[[-1.20  2.02 -0.85  0.97]
 [ 0.94 -0.42  0.69  0.57]
 [ 0.36  0.10 -0.01  0.98]
 [ 0.05  0.68  0.36  0.41]
 [ 0.62  0.34  1.07 -0.33]
 [ 0.09  0.39  0.09  1.04]
 [-0.54  1.89 -0.87  0.54]
 [-0.07  0.24 -0.18  1.50]
 [ 2.00 -1.71  2.04 -0.32]
 [-0.06  0.23  0.19  1.41]
 [ 0.27  0.20  0.91  0.58]
 [ 1.47 -1.13  1.68 -0.33]]
Counting starts at 0.
What is the entry just right of the largest entry?
Answer: -0.32
The entry directly below the smallest entry is 0.23
What is the bottom entry of the column that holds the largest entry?
Answer: 1.68
What is the entry directly below 0.97?
Answer: 0.57
The entry directly above 0.58: 1.41
What is the entry just left of 0.34?
Answer: 0.62
What is the entry directly below -0.87?
Answer: -0.18
The entry just right of the smallest entry -> 2.04
What is the entry in the bottom-left corner?
Answer: 1.47
The entry just left of the largest entry: -1.71
The entry in row 2 and column 0 -> 0.36
What is the entry in row 2 and column 2?
Answer: -0.01
The entry just left of the smallest entry is 2.00
The entry in row 1 and column 0 is 0.94
The entry just right of 0.91: 0.58
The entry just right of -0.42 -> 0.69
What is the entry at row 0, column 1?
Answer: 2.02
What is the top-left entry?
Answer: -1.20
The entry in row 1 and column 1 is -0.42
The entry directly below 1.04: 0.54
What is the entry just right of 0.23?
Answer: 0.19
What is the entry directly below 0.10?
Answer: 0.68
The entry directly above the smallest entry: 0.24
What is the bottom-right entry?
Answer: -0.33
The top entry of the column that holds the largest entry is -0.85
The bottom entry of the column that holds the smallest entry: -1.13
What is the entry directly above 1.89?
Answer: 0.39
What is the entry in the top-right corner?
Answer: 0.97

[[ 531  473  671  422  848  352  430  434  295  556  607  327  313  699
   816]
 [ 637  863  812  815  173 -249  202  434  575  611  554  262  260  401
   659]
 [ 425  640  636  815  308  251  808  779  215  829  342  414  313  282
   816]
 [ 510  529  636  640  308  552  808  741  415  720  766  458  365  401
   606]
 [ 531  529  636  684  443  552  657  664  415  665  554  414  365  282
   659]
 [ 552  640  389  422  241  251  430  472  295  392  766  544  735  699
   395]
 [ 637  362  601  422   38 -550   51  587  655  829  395  393  788  758
   290]
 [ 403  752  707  509  241  552  959  434  455  556  554  371  418   44
   343]
 [ 616  473  601  728  241  151  581  510  535  775  501  349  313  461
   711]
 [ 637  863  318  378  106   51  278  318  335  447  713  501  524  639
   343]
 [ 616  195  812  466  -29 -550  581  779  495  665   25  523  788  342
   764]
 [ 510  529  565  553  241   51  354  626  655  447  660  458  788  758
   290]
 [ 467  251  671  378  848  452  278  510  215   65  766  544  735  639
   659]
 [ 446  807  565  335  241  552  959  434  375  665  607  479  365  223
   290]]
The entry just right of 262 is 260
Read off the entry just right of 467.
A: 251
Read off the entry just left of 711.
A: 461
Read off the entry just right of 752.
A: 707
The first entry in reading order -> 531
Read off the third entry in reading order.
A: 671
Read off the entry just right of 151.
A: 581
The entry just left of -249 -> 173

array([[-20, -17,   7,   7, -12,   3,   8],
       [ 32,   6,   4,  10,  23, -14,   0],
       [ 23, -26, -10,  -1,  33,  20, -19],
       [ -1, -15, -21,  -8, -32,  29, -33],
       [ 10,  12, -18,  -7, -43,  10, -28]])
Counting starts at 0.
The entry at the centre: -1
Which number is the entry directly below -19?
A: -33
The entry in row 1 and column 0: 32
Which number is the entry in row 0 and column 1?
A: -17
The entry directly above -21: -10
Which number is the maximum?
A: 33
The top-left entry: -20
The entry just right of 4: 10
The entry just left of -33 -> 29
The entry just left of -19 is 20
The entry at row 0, column 2: 7
The entry just right of 3 is 8
Which number is the entry in the bottom-left corner?
A: 10
Which number is the entry just left of the smallest entry?
A: -7
The entry directly below -17 is 6
The entry at row 2, column 0 -> 23
The entry directly below the largest entry: -32
Which number is the entry in the bottom-right corner?
A: -28
The entry just right of -12 is 3
The entry directly below 0: -19
The entry just left of -18 is 12
Which number is the entry directly below 29?
A: 10

x = [ 1 -2 34 23 -5]
Which number is the entry just left of 23?
A: 34
The median of all entries -> 1
